In the data rows, the value 50 means zero.
The rows fall into hidden groups. Groups can overlap: rows of different groups may look alike. The first row asked about is in group 0, and each new group gets the next number.
The table:
38/34/44/28/19/80/88/47/45/60/46/32/46/49/38/87/63/20/42/53/10/40/89/62
73/38/89/49/61/29/44/42/42/79/44/38/39/59/20/32/42/88/64/39/33/55/22/63
43/29/29/41/97/73/84/63/33/27/62/33/69/49/99/29/43/29/47/52/62/51/79/27
55/33/51/94/67/81/83/52/70/59/52/32/50/37/48/34/62/28/53/67/75/42/91/73
30/69/47/31/47/45/36/54/44/53/55/69/46/37/39/70/50/48/39/66/62/34/44/62
56/57/94/82/52/28/45/52/46/48/51/58/58/49/70/51/52/67/53/52/43/47/22/58
49/33/36/62/87/76/84/68/26/27/64/32/56/38/71/29/53/28/49/64/86/64/83/43
73/54/58/17/00/20/00/56/44/46/57/54/38/32/16/89/50/62/63/72/29/26/13/49
62/58/12/28/54/22/40/37/33/28/37/59/46/66/39/34/77/22/58/31/76/96/14/38
14/82/40/61/43/36/66/62/33/27/62/84/64/36/90/46/50/45/28/68/34/62/34/52
13/83/53/18/86/42/65/63/34/21/63/85/65/43/94/34/50/33/28/60/45/63/40/44
73/53/99/61/46/51/10/57/61/60/57/53/38/43/17/56/39/42/63/59/22/17/53/38
19/69/00/51/49/51/44/58/69/48/57/70/52/25/59/46/49/52/33/79/63/49/52/45
75/52/46/08/31/43/16/52/56/59/50/53/42/59/26/54/57/48/64/39/34/00/42/68
73/34/05/62/40/66/72/37/60/47/38/33/39/75/16/43/51/54/63/17/61/71/71/35
20/73/10/06/60/20/18/38/38/46/37/74/60/64/79/86/47/62/33/31/47/94/11/50
73/59/72/50/45/53/51/48/65/59/49/59/41/31/29/37/29/35/64/74/11/22/52/32
72/39/87/08/42/29/34/47/75/59/45/38/35/43/07/52/29/18/63/59/20/44/23/50
61/34/47/54/44/66/42/43/66/71/44/33/64/55/91/58/44/91/56/43/45/11/71/37
73/53/56/63/45/51/44/45/62/60/46/51/42/32/28/41/28/61/63/73/14/31/52/33
72/50/45/28/16/36/49/38/49/80/39/48/42/72/29/28/39/88/63/23/25/63/32/42
73/39/87/83/42/36/35/40/61/79/40/44/35/60/08/31/40/86/64/39/29/49/34/59
72/48/32/41/25/30/26/38/53/74/38/48/43/72/28/32/46/81/64/23/33/63/24/54
74/64/67/30/07/28/37/62/58/47/62/64/38/59/19/66/47/81/64/38/28/61/22/40
37/73/63/31/85/44/40/63/32/27/62/73/46/43/38/27/61/55/41/59/45/83/43/38
Some new rows, each followed by its group:
19/63/21/08/59/15/28/37/37/60/38/63/54/64/60/75/38/46/32/33/56/95/05/52 --> 0
25/68/00/71/53/29/11/36/45/40/38/68/46/77/37/81/52/28/36/17/52/96/23/55 --> 0
19/73/08/18/65/29/30/37/33/34/37/75/50/64/51/81/49/68/31/32/56/95/22/50 --> 0
62/34/59/72/89/81/83/62/33/27/62/33/47/37/39/26/71/26/57/67/60/45/91/49 --> 1
12/34/39/08/87/73/84/65/32/20/64/33/69/54/99/36/56/06/28/44/49/63/80/39 --> 1
30/43/99/74/37/43/38/37/49/73/43/43/50/49/47/57/63/53/38/50/53/41/43/67 --> 1
12/79/45/52/11/23/43/61/49/40/59/80/65/54/91/53/44/30/27/46/73/21/14/41 --> 1
60/33/51/85/63/82/84/56/70/46/57/32/53/42/61/36/62/31/57/61/66/42/91/69 --> 1
20/35/97/61/55/66/85/60/45/45/59/33/55/31/69/51/49/00/31/74/65/53/72/48 --> 1
72/34/99/82/31/74/33/40/57/79/41/33/39/36/18/49/45/93/62/66/41/49/80/69 --> 1
25/33/47/28/51/67/59/48/41/73/49/33/49/43/49/65/58/63/34/59/76/35/73/44 --> 1
48/74/45/73/86/52/48/62/32/26/61/75/52/54/59/26/53/28/49/46/74/77/53/64 --> 1
50/73/13/29/31/37/14/37/57/45/38/74/65/70/91/59/50/71/51/25/63/29/33/48 --> 0
72/33/76/82/48/74/74/50/70/59/50/32/38/41/17/85/45/57/64/61/33/10/79/75 --> 1
37/64/38/71/53/45/34/37/73/40/37/63/53/65/60/40/57/55/43/31/82/20/43/41 --> 0
49/54/59/62/45/36/13/46/49/54/45/54/60/20/79/63/54/96/49/79/45/33/32/48 --> 1
18/68/13/07/54/37/35/37/37/67/38/68/46/78/40/71/46/72/31/15/30/94/34/57 --> 0
66/32/20/29/30/58/45/38/58/60/39/33/58/64/71/37/42/68/58/31/87/52/60/57 --> 0
45/34/63/94/88/81/83/66/33/27/65/33/68/37/99/33/60/21/46/68/62/44/91/60 --> 1
74/44/81/75/34/29/36/39/60/72/40/43/42/39/27/42/46/77/64/66/59/64/22/53 --> 1
62/33/60/96/67/82/84/49/65/54/47/33/65/47/92/58/49/39/57/54/48/29/90/49 --> 1
72/35/14/38/07/73/84/38/53/66/38/33/39/66/18/58/28/36/64/31/14/56/81/30 --> 0
36/33/42/74/65/69/83/57/70/48/56/32/50/49/49/42/48/43/42/53/32/48/70/52 --> 1
61/63/52/73/38/52/48/60/61/42/59/64/46/55/37/47/72/64/56/44/67/19/52/42 --> 1
72/54/74/50/05/20/20/60/32/33/60/53/42/53/27/55/65/52/64/45/67/48/12/31 --> 1
36/33/38/28/88/67/84/63/33/33/62/33/60/49/79/34/49/20/42/52/84/52/73/43 --> 1
74/32/28/72/68/67/85/60/74/47/59/32/43/35/29/46/51/38/64/68/73/50/72/76 --> 1
